(in the rows, 100 means zero)
One turn sends every row of this set to another row. A few are shown first. Where does it send the rows asked after them?
gikof: 119; 89; 106; 83; 91; 70; 118; 130; 103; 97; 124; 78; 106; 79; 90; 117; 94; 99; 47; 101; 111; 89; 115; 98
zupa: 125; 153; 130; 97; 119; 102; 113; 116; 114; 109; 114; 89; 62; 107; 105; 109; 108; 96; 99; 102; 91; 100; 95; 90
Ropo: 108; 93; 110; 99; 149; 117; 116; 145; 93; 97; 120; 71; 77; 92; 108; 96; 102; 96; 85; 125; 99; 134; 97; 101
pizad: 101; 99; 103; 85; 123; 88; 111; 122; 115; 90; 150; 99; 65; 96; 127; 88; 91; 84; 89; 121; 102; 97; 95; 83
domad: 104; 131; 118; 108; 100; 102; 112; 77; 122; 107; 92; 98; 58; 74; 99; 94; 115; 123; 55; 93; 103; 100; 112; 103
bubaf: 104; 60; 104; 84; 90; 88; 114; 121; 97; 84; 105; 68; 114; 93; 99; 97; 96; 112; 50; 101; 117; 76; 82; 97
derap: 125; 94; 101; 85; 134; 71; 115; 78; 110; 110; 91; 98; 86; 66; 97; 112; 84; 76; 94; 78; 126; 102; 96; 105
tos: 144; 110; 125; 87; 90; 99; 119; 85; 90; 118; 80; 85; 103; 54; 83; 117; 99; 116; 94; 113; 113; 102; 115; 102
vizo: 90; 105; 146; 126; 68; 108; 124; 105; 93; 102; 99; 62; 77; 80; 96; 104; 101; 106; 69; 105; 99; 125; 111; 92
zalav: 84; 91; 114; 124; 50; 104; 117; 86; 87; 94; 100; 62; 88; 88; 91; 90; 107; 112; 74; 109; 94; 123; 97; 93
dalup: 125; 92; 130; 90; 81; 104; 115; 72; 96; 106; 81; 96; 101; 65; 114; 95; 89; 121; 95; 110; 122; 71; 86; 83
zuput: 112; 115; 83; 97; 92; 95; 100; 87; 95; 98; 109; 96; 77; 128; 112; 83; 111; 108; 112; 105; 88; 94; 59; 85
fuvet: 140; 99; 90; 111; 116; 100; 118; 69; 131; 102; 117; 100; 77; 100; 112; 88; 98; 87; 87; 109; 105; 69; 77; 98
Varom: 97; 81; 94; 109; 117; 123; 118; 126; 116; 77; 109; 101; 76; 100; 116; 83; 109; 80; 122; 139; 89; 102; 92; 101
nakad: 106; 77; 106; 103; 95; 101; 116; 151; 87; 97; 105; 77; 124; 68; 107; 109; 96; 105; 46; 100; 99; 97; 100; 81
Keda: 123; 101; 103; 96; 68; 115; 111; 96; 88; 110; 77; 95; 121; 39; 102; 99; 107; 118; 101; 105; 89; 96; 98; 72
der: 86; 60; 74; 111; 93; 108; 111; 104; 87; 86; 100; 93; 119; 86; 100; 118; 112; 110; 120; 87; 72; 106; 96; 109
vubo: 96; 103; 139; 79; 110; 80; 102; 118; 125; 102; 97; 96; 126; 90; 121; 95; 97; 121; 101; 96; 69; 103; 99; 64
Kela: 70; 91; 119; 102; 110; 101; 114; 113; 104; 101; 44; 90; 65; 79; 104; 76; 108; 99; 85; 112; 87; 106; 98; 95
pote: 128; 87; 86; 109; 107; 135; 112; 116; 120; 96; 82; 75; 96; 76; 107; 86; 128; 92; 103; 92; 66; 94; 61; 83
zus: 124; 65; 143; 102; 87; 124; 122; 91; 108; 107; 111; 64; 107; 60; 102; 99; 113; 86; 71; 92; 103; 103; 105; 120
dibi: 79; 101; 90; 99; 102; 78; 112; 80; 110; 104; 71; 102; 65; 85; 86; 74; 103; 95; 75; 125; 91; 104; 117; 108
Vop: 109; 110; 90; 129; 92; 100; 102; 97; 75; 119; 77; 104; 74; 78; 110; 104; 115; 126; 68; 90; 95; 137; 100; 96
ronu: 90; 100; 134; 115; 47; 80; 117; 90; 95; 98; 111; 75; 69; 91; 104; 101; 96; 100; 80; 102; 100; 111; 103; 85
figo: 127; 60; 140; 103; 70; 103; 114; 101; 96; 111; 117; 85; 101; 63; 128; 106; 102; 76; 85; 81; 102; 98; 98; 99
Zor: 163; 108; 103; 120; 128; 99; 119; 121; 98; 123; 98; 91; 78; 82; 105; 125; 104; 78; 99; 99; 89; 121; 96; 99
pinaf: 118; 112; 109; 80; 131; 109; 107; 111; 132; 97; 117; 87; 121; 120; 99; 122; 92; 94; 91; 70; 92; 93; 97; 95
Reto: 113; 90; 91; 90; 121; 109; 100; 108; 110; 96; 110; 95; 131; 130; 114; 115; 89; 99; 99; 70; 91; 97; 77; 87
mitos: 110; 132; 90; 125; 122; 142; 110; 111; 90; 107; 94; 80; 97; 100; 98; 86; 120; 115; 90; 114; 75; 122; 82; 91
Mivak: 100; 101; 135; 96; 137; 96; 110; 90; 121; 105; 97; 88; 134; 102; 105; 86; 90; 136; 77; 121; 92; 109; 106; 90
pef: 96; 76; 82; 99; 123; 109; 111; 75; 112; 95; 80; 98; 110; 58; 113; 81; 95; 89; 88; 79; 112; 88; 71; 84
lovum: 84; 106; 104; 112; 100; 73; 111; 115; 90; 115; 68; 116; 62; 74; 110; 93; 95; 85; 86; 114; 84; 121; 120; 86
Puvun: 115; 108; 86; 102; 133; 125; 105; 113; 115; 102; 116; 93; 140; 111; 99; 117; 93; 98; 83; 80; 83; 108; 100; 90
gofo: 83; 83; 123; 96; 100; 91; 120; 94; 128; 82; 120; 106; 86; 89; 119; 121; 93; 97; 111; 82; 95; 63; 105; 101
Kegu: 94; 78; 69; 80; 112; 107; 105; 124; 105; 80; 127; 74; 88; 95; 99; 73; 119; 98; 97; 122; 80; 118; 78; 94
vunug: 107; 91; 93; 109; 119; 115; 120; 138; 111; 84; 114; 100; 75; 93; 108; 96; 111; 73; 124; 140; 82; 116; 107; 104
saz: 126; 60; 106; 109; 67; 106; 115; 80; 93; 111; 125; 83; 116; 60; 106; 96; 111; 81; 74; 95; 95; 108; 107; 111
Pobos: 108; 88; 96; 103; 123; 106; 122; 119; 118; 82; 117; 101; 69; 105; 107; 92; 105; 77; 120; 144; 100; 104; 103; 113
kikod: 112; 101; 93; 96; 131; 108; 114; 112; 108; 109; 76; 88; 109; 33; 96; 109; 105; 78; 93; 71; 91; 118; 100; 87
tozu: 98; 100; 113; 93; 75; 94; 98; 97; 104; 100; 68; 91; 56; 86; 112; 92; 125; 124; 87; 72; 92; 103; 75; 91
demod: 114; 94; 102; 85; 110; 62; 99; 100; 100; 111; 100; 94; 136; 104; 98; 101; 97; 126; 100; 110; 74; 132; 106; 88
Vuna: 98; 93; 119; 128; 137; 120; 130; 106; 101; 97; 108; 91; 105; 78; 94; 136; 95; 106; 90; 100; 98; 107; 133; 125

Keda goes to dalup
lovum goes to Kela
Puvun goes to Reto
And these:
zuput goes to zupa
vizo goes to zalav
fuvet goes to Zor
der goes to gofo
pef goes to derap
domad goes to Vop
vunug goes to Varom
Kegu goes to pizad
bubaf goes to gikof
Mivak goes to demod
figo goes to zus

One turn sends every row of this set to another row. A few are shown first. Where does it send the rows asked after them?
tiz: 95; 115; 94; 84; 111; 112; 109; 129; 110; 73; 92; 116; 72; 103; 98
venir: 90; 77; 112; 105; 64; 95; 102; 106; 114; 86; 81; 119; 108; 78; 117
togum: 95; 81; 111; 105; 64; 98; 100; 115; 114; 82; 84; 123; 117; 83; 105
Voro: 91; 105; 103; 85; 113; 102; 113; 125; 105; 76; 84; 120; 70; 102; 94
Kugik: 130; 84; 114; 77; 98; 102; 109; 115; 70; 93; 80; 63; 89; 89; 99
leban: 101; 94; 118; 113; 100; 115; 83; 93; 88; 120; 126; 103; 121; 111; 76
Pevel: 98; 112; 125; 119; 101; 106; 98; 97; 92; 123; 106; 113; 135; 101; 81
zab: 96; 98; 75; 116; 99; 93; 125; 81; 129; 94; 116; 85; 88; 116; 105
tek: 126; 99; 111; 67; 98; 114; 98; 113; 78; 101; 75; 59; 96; 85; 99
palak: 102; 112; 124; 109; 121; 84; 76; 92; 97; 121; 114; 111; 109; 103; 80
biki: 109; 116; 95; 68; 100; 102; 115; 118; 63; 100; 94; 59; 111; 100; 105
zes: 92; 117; 118; 106; 108; 93; 74; 91; 104; 130; 105; 110; 124; 105; 85
Funut: 95; 104; 101; 82; 110; 113; 108; 123; 109; 77; 82; 115; 67; 99; 92
Nid: 96; 126; 110; 80; 102; 83; 83; 104; 109; 80; 103; 97; 104; 55; 126
rabip: 98; 94; 82; 121; 83; 81; 116; 90; 120; 99; 111; 79; 90; 113; 137
Zeg: 94; 104; 78; 106; 92; 95; 114; 90; 127; 107; 128; 85; 89; 124; 126
nuni: 113; 94; 131; 108; 100; 105; 83; 80; 88; 118; 117; 115; 113; 90; 79
dit: 104; 99; 127; 94; 105; 99; 83; 97; 91; 127; 114; 111; 123; 107; 72
sina: 85; 125; 111; 82; 112; 79; 84; 97; 111; 86; 99; 101; 97; 58; 122
nomi: 95; 101; 76; 111; 78; 102; 116; 95; 120; 104; 103; 79; 90; 120; 140
moko: 116; 96; 105; 72; 104; 97; 125; 98; 64; 90; 94; 62; 100; 78; 116
puv: 113; 115; 121; 104; 85; 110; 67; 91; 87; 125; 126; 102; 119; 98; 97
Voto: 93; 122; 114; 83; 108; 78; 85; 99; 109; 82; 104; 103; 88; 59; 128
zerub: 95; 104; 71; 110; 100; 105; 114; 91; 118; 97; 129; 63; 93; 117; 114
gog: 103; 116; 82; 120; 92; 118; 124; 95; 120; 98; 118; 83; 85; 115; 128
tulib: 126; 109; 111; 81; 99; 111; 112; 105; 86; 93; 87; 49; 111; 68; 101
vipan: 113; 91; 106; 78; 96; 105; 108; 104; 65; 98; 104; 49; 119; 81; 106
Bepud: 96; 76; 116; 104; 67; 88; 101; 107; 117; 81; 80; 116; 106; 76; 107
sato: 104; 102; 71; 112; 75; 102; 108; 97; 132; 100; 110; 70; 102; 123; 97
pudu: 125; 88; 105; 63; 89; 102; 112; 107; 81; 97; 94; 51; 102; 83; 111

biki goes to sato
Voto goes to Voro
tulib goes to gog
And these:
pudu goes to Zeg
tek goes to nomi
moko goes to zab
vipan goes to zerub
tiz goes to togum
Funut goes to venir
Kugik goes to rabip

One turn sends every row of this set to another row. A few are shown first. Where does it send the rows asked after them?
novu: 70; 88; 81; 106; 110; 95; 123; 127; 67; 123; 90; 76; 103; 61; 50; 129; 98; 124; 90; 95; 119; 103; 105; 99; 84; 125; 81; 72; 116; 97
Maka: 87; 123; 93; 95; 157; 90; 100; 113; 96; 110; 82; 61; 124; 69; 87; 152; 117; 87; 105; 56; 99; 89; 104; 113; 96; 135; 73; 81; 122; 101
sopu: 88; 115; 89; 111; 98; 91; 110; 114; 91; 116; 77; 103; 136; 147; 68; 119; 124; 107; 95; 107; 103; 112; 90; 113; 86; 143; 150; 83; 115; 68
kur: 96; 113; 96; 91; 125; 96; 113; 127; 97; 118; 80; 50; 104; 107; 78; 116; 120; 110; 112; 94; 101; 80; 127; 112; 98; 114; 137; 66; 113; 120
buduf: 83; 118; 76; 102; 95; 116; 74; 84; 83; 98; 91; 88; 101; 94; 114; 109; 121; 101; 83; 85; 115; 120; 72; 84; 76; 122; 86; 81; 85; 122
zesu: 113; 146; 78; 104; 98; 109; 98; 121; 111; 72; 80; 89; 152; 106; 98; 121; 133; 88; 73; 100; 81; 121; 110; 69; 70; 139; 115; 93; 107; 106
kan: 105; 123; 93; 92; 117; 99; 110; 136; 66; 89; 95; 101; 129; 121; 82; 96; 124; 104; 81; 55; 66; 93; 86; 73; 113; 103; 101; 84; 97; 116
rebaf: 113; 128; 100; 126; 126; 77; 107; 110; 94; 123; 80; 95; 103; 102; 94; 127; 156; 139; 65; 91; 90; 101; 94; 106; 77; 132; 144; 81; 116; 82
Nufer: 86; 111; 83; 96; 122; 83; 136; 123; 117; 82; 67; 91; 118; 75; 92; 130; 116; 118; 116; 58; 100; 79; 71; 87; 73; 128; 79; 107; 127; 112
rore: 80; 104; 66; 80; 130; 107; 130; 149; 97; 112; 66; 103; 84; 96; 86; 145; 114; 117; 77; 61; 104; 101; 70; 127; 67; 108; 105; 84; 129; 99
Fofim: 75; 131; 79; 106; 131; 49; 92; 109; 90; 110; 111; 94; 103; 92; 52; 143; 108; 134; 63; 79; 105; 113; 80; 102; 113; 130; 121; 85; 119; 120
Zim: 105; 110; 81; 105; 114; 92; 109; 127; 94; 67; 72; 77; 84; 104; 84; 98; 98; 60; 86; 79; 112; 123; 91; 110; 74; 127; 86; 120; 105; 93
Zek: 59; 126; 91; 92; 112; 85; 107; 116; 91; 92; 100; 84; 124; 80; 94; 142; 86; 104; 77; 96; 125; 77; 91; 96; 119; 113; 59; 80; 113; 92
lat: 90; 120; 78; 114; 141; 56; 121; 104; 103; 100; 54; 119; 109; 109; 70; 141; 113; 92; 96; 57; 79; 73; 97; 96; 80; 131; 124; 78; 123; 105
bupil: 90; 115; 90; 107; 106; 108; 111; 119; 96; 107; 84; 70; 114; 117; 64; 72; 126; 82; 55; 29; 105; 88; 92; 86; 94; 129; 108; 83; 111; 98
dafe: 115; 84; 74; 113; 112; 120; 111; 135; 94; 72; 75; 94; 131; 104; 77; 121; 115; 61; 60; 71; 102; 87; 72; 110; 100; 137; 71; 94; 119; 108
Bami: 109; 124; 92; 111; 124; 78; 111; 128; 105; 84; 77; 91; 117; 112; 111; 116; 144; 100; 109; 47; 106; 99; 88; 122; 91; 120; 143; 63; 134; 104
paro: 126; 118; 50; 106; 108; 87; 107; 116; 105; 88; 104; 121; 133; 97; 73; 113; 105; 112; 56; 78; 123; 116; 100; 84; 83; 112; 99; 82; 67; 96
Reret: 94; 116; 72; 94; 71; 86; 102; 117; 96; 91; 88; 139; 110; 87; 81; 99; 121; 92; 58; 79; 109; 146; 97; 104; 103; 123; 104; 83; 117; 102
kef: 111; 130; 103; 93; 131; 103; 102; 109; 100; 123; 83; 115; 134; 111; 45; 148; 115; 95; 87; 90; 124; 96; 111; 108; 67; 155; 107; 88; 143; 90
vola: 85; 118; 65; 95; 111; 92; 97; 121; 81; 104; 83; 89; 112; 105; 88; 138; 93; 122; 52; 122; 110; 110; 107; 138; 75; 147; 116; 60; 121; 69
kanof: 83; 112; 76; 112; 102; 99; 110; 130; 96; 107; 140; 86; 111; 98; 51; 141; 135; 116; 59; 116; 118; 115; 89; 108; 100; 142; 97; 78; 116; 79
lud: 117; 111; 119; 98; 109; 118; 102; 111; 113; 81; 94; 85; 132; 119; 83; 136; 97; 95; 58; 69; 77; 115; 93; 80; 96; 153; 122; 83; 83; 95
Babeg: 86; 111; 85; 104; 145; 78; 126; 97; 98; 108; 60; 71; 122; 84; 117; 145; 114; 109; 61; 117; 135; 94; 82; 84; 90; 130; 103; 89; 120; 91
gir: 78; 104; 94; 110; 96; 89; 98; 126; 97; 115; 83; 66; 128; 93; 102; 83; 116; 91; 74; 98; 105; 122; 77; 107; 110; 150; 82; 101; 80; 120

kur goes to Fofim
Zek goes to Bami
lat goes to vola
And these:
buduf goes to bupil
kan goes to Reret

One turn sends every row of this set to another row. A few are shown first. Where does it send the rows asked after them?
pokuv: 101; 92; 98; 116; 153; 107; 98; 105; 93; 93; 108; 120
rim: 131; 89; 98; 111; 110; 134; 139; 111; 95; 88; 114; 132
beku: 98; 70; 108; 113; 129; 90; 124; 107; 90; 106; 104; 98
taga: 129; 103; 101; 91; 102; 110; 124; 130; 84; 113; 142; 114
Rufu: 92; 111; 110; 94; 130; 115; 98; 110; 102; 117; 116; 149
subem: 79; 113; 111; 89; 87; 101; 84; 87; 102; 117; 122; 89
Boz: 101; 95; 107; 107; 136; 110; 73; 126; 107; 84; 115; 115
Bapud: 146; 98; 105; 98; 121; 118; 108; 100; 103; 105; 109; 71
tovuv: 154; 85; 110; 98; 102; 96; 105; 126; 107; 86; 114; 108
duk: 89; 91; 128; 108; 87; 119; 125; 85; 73; 105; 102; 96
tobof: 108; 108; 110; 115; 127; 112; 72; 127; 114; 109; 133; 109
tok: 106; 91; 130; 94; 106; 109; 92; 88; 87; 110; 86; 76
Rigu: 112; 85; 100; 142; 84; 129; 88; 91; 92; 78; 120; 120
fole: 107; 117; 118; 80; 67; 121; 80; 104; 100; 90; 90; 121
zago: 111; 124; 99; 81; 95; 104; 124; 93; 135; 99; 107; 124
Pif: 102; 94; 102; 84; 106; 116; 114; 66; 120; 96; 95; 83
Veg: 116; 137; 102; 85; 93; 88; 105; 86; 112; 112; 112; 126
kikar: 127; 108; 74; 104; 124; 102; 87; 99; 122; 76; 112; 121
neguz: 108; 81; 125; 128; 92; 141; 92; 89; 87; 93; 107; 134
Nog: 145; 100; 103; 84; 107; 91; 101; 91; 91; 91; 105; 140
mosu: 123; 98; 85; 108; 83; 112; 80; 80; 89; 70; 93; 126
gil: 125; 104; 86; 101; 92; 123; 83; 61; 93; 89; 88; 111
bukiz: 101; 99; 95; 93; 92; 102; 123; 124; 113; 93; 135; 143
Sotep: 111; 94; 114; 105; 68; 114; 92; 97; 96; 72; 107; 76
liv: 115; 115; 86; 135; 127; 125; 109; 88; 87; 91; 127; 125
lov: 99; 119; 86; 131; 104; 117; 129; 87; 100; 111; 89; 98
Vaz: 119; 110; 123; 103; 113; 147; 78; 115; 109; 86; 117; 132
mimo: 120; 91; 114; 108; 107; 93; 129; 126; 85; 119; 127; 124
Lovu: 136; 112; 109; 106; 86; 111; 81; 124; 77; 95; 129; 131
reb: 94; 113; 79; 112; 86; 113; 136; 78; 89; 91; 97; 117
tel: 135; 80; 90; 103; 83; 103; 89; 78; 97; 107; 81; 105
kig: 124; 94; 103; 118; 153; 118; 107; 97; 111; 105; 109; 111
Ses: 110; 120; 74; 103; 98; 131; 132; 76; 105; 92; 105; 123
Pifam: 71; 104; 99; 101; 78; 141; 103; 100; 105; 109; 117; 125
sidi: 76; 94; 105; 104; 83; 130; 111; 101; 92; 97; 109; 147
Baga: 83; 92; 100; 112; 93; 108; 109; 108; 106; 98; 113; 65
zaz: 104; 108; 118; 101; 110; 118; 109; 125; 96; 130; 136; 85
Volu: 110; 77; 119; 98; 106; 89; 75; 127; 103; 93; 108; 90
zabon: 157; 96; 103; 82; 107; 113; 116; 118; 92; 97; 122; 109
Gaku: 110; 134; 110; 82; 78; 128; 77; 99; 100; 103; 109; 130
Ruguk: 104; 96; 101; 105; 94; 93; 107; 85; 81; 116; 110; 68
kizal: 110; 123; 122; 101; 83; 127; 75; 114; 114; 107; 85; 100
pigo: 82; 82; 99; 106; 70; 117; 110; 115; 109; 124; 112; 117
Siz: 99; 81; 124; 82; 89; 122; 108; 108; 113; 107; 101; 72

liv goes to Nog
tobof goes to mimo
Volu goes to zaz
And these:
Ruguk goes to tok
gil goes to fole
neguz goes to zago
tel goes to kizal
zabon goes to Boz
Pif goes to Sotep
Ses goes to mosu
rim goes to kikar

